Each row has a name. After each piece below comes the name of the row it's from, unless a question asks for something else. Each question is about the rows just above it.

z_342: [-6.36  4.61  0.67  5.36  6.04 -2.05  2.22  5.33 -0.30  7.24  4.28 -3.54
 -3.59  1.14  0.55 -7.88  0.30 -7.36  6.72 -5.19  6.30  2.70 -3.56 -2.66
  4.37  6.78  1.54  2.67 -0.69 -6.23  4.91 -3.78  2.10  3.31  0.60  5.48
 -3.17 -5.02]
z_988: [ 2.73  6.51 -2.57  3.03  2.92  3.46  6.85 -0.43  3.76 -7.49 -7.32 -2.52
  6.05  7.57 -6.36  2.42  3.32 -2.91 -4.86 -1.93 -5.05 -3.47  4.43  2.73
  6.05  4.51 -1.71 -5.91 -0.96  3.81 -5.54  5.41 -3.07 -4.60 -3.32 -1.18
 -7.72  3.75]
z_84: [-5.63  4.33  0.85  5.07  4.33 -0.48 -2.85  5.42  6.70  5.42  1.82 -3.60
 -5.63  4.33 -7.91  6.49  7.26  5.42  4.33  2.01 -4.10 -6.11 -2.35 -5.21
 -5.72 -4.10 -4.90  7.86 -6.31 -3.23  6.15 -5.43  6.26 -5.19 -2.19  0.06
  2.01  2.44]
z_66: [ 5.16  7.98  2.52  0.88  6.93 -1.55 -4.11  6.75  0.98  3.18 -6.18 -7.70
 -2.09 -6.30  6.43  7.92 -2.33  5.32 -0.82 -4.87  4.84  7.42 -4.47  0.38
 -5.87  7.67  6.80  3.46  5.58  5.09 -7.60 -4.82  3.78 -0.74 -3.38 -7.50
  1.74 -3.05]
z_437: [-3.59 -6.06  0.39  4.31 -3.09 -6.36 -3.44 -2.23 -0.95  6.30  0.39  0.39
  3.60  0.31 -6.06 -4.30  0.66 -6.10  6.97 -4.76 -4.42  0.39  0.34  6.40
 -1.57  7.17 -4.08 -4.99  7.20 -3.86 -1.41  3.17  1.01  1.51  0.71 -0.23
  6.67  3.76]
z_767: [ 5.16  7.98  2.52  0.88  5.41 -1.55  7.28  6.75  0.98  3.18 -6.18 -7.70
 -2.09 -6.30  6.43  7.92 -2.33  5.32 -0.82 -4.87  4.84  7.42 -4.47 -6.36
  4.63  0.67  5.36 -4.05 -2.05  2.22  5.33 -0.30  7.24  4.28  1.48 -4.51
  2.29  3.45]
Times [-4.10] occurs in z_84:
2
How many times does z_437 hold [0.39]?
4
Count of [6.06] in z_988:
0
which: [-3.59  1.14  0.55]
z_342
Which row holds [-4.51  2.29]?
z_767
which: [-6.36  4.63  0.67  5.36 -4.05 -2.05  2.22  5.33 -0.30  7.24  4.28]
z_767
Times [5.43] occurs in z_84:
0

z_745: [-3.47  1.90  1.90 -0.65 -0.65 -0.65 -4.31 -0.65  0.35]
z_38: [-0.49  2.89  5.23  5.95 -4.60 -3.42 -1.17  1.48  3.97]
z_462: [-0.64  4.14  7.38  2.60 -3.95  5.51 -2.95 -2.12  3.00]
z_678: [ 3.56 -1.67 -3.07 -2.64  0.57 -3.71  4.29  1.16 -0.10]
z_559: [ 2.60  1.88 -0.18  1.75 -0.14  1.88 -7.98  2.39  1.88]
z_805: [ 0.19  1.17 -0.78  1.32  0.97  1.97 -8.16  2.32  5.06]
z_379: [ 3.08 -0.60 -2.65 -4.82  6.37 -5.08  5.23 -2.52 -2.17]
z_407: [ 0.62  0.41 -1.69 -4.60  1.48 -1.17  5.95 -3.42 -2.40]
z_582: [-0.14 -3.66 -3.40 -4.79  0.07 -5.23  1.89  4.52 -5.59]
z_244: [ 1.56  5.19 -2.88 -5.19  2.88  5.19  5.19  1.56  1.57]
z_671: [ 5.25 -2.95 -2.96 -3.61  6.98 -5.68  2.20  3.84  1.10]
z_756: [ 6.24 -1.67 -1.25 -4.05  4.42 -4.37  3.24  4.79 -0.51]
The row with [ 1.75 -0.14  1.88 -7.98  2.39  1.88] is
z_559
Times [-2.11] occurs in z_462:
0
Which row holds [-0.18  1.75 -0.14  1.88 -7.98  2.39]?
z_559
Count of [1.88] in z_559:
3
Times [1.56] occurs in z_244:
2
Times [-0.65] occurs in z_745:
4
which: [-4.60  1.48 -1.17  5.95 -3.42]
z_407

z_185: [-5.21 -1.65  5.35 -5.22]
z_912: [-0.20 -0.73 -4.78 -0.72]
z_844: [-0.20 -0.73 -1.14  0.97]
z_538: [-4.78 -0.73  3.33 -4.78]
Which row holds [-4.78 -0.73]?
z_538
Times [-0.74] occurs in z_538:
0
How many times does z_185 hold [-5.22]?
1
which: [-1.14  0.97]
z_844
which: [-0.73  3.33 -4.78]
z_538

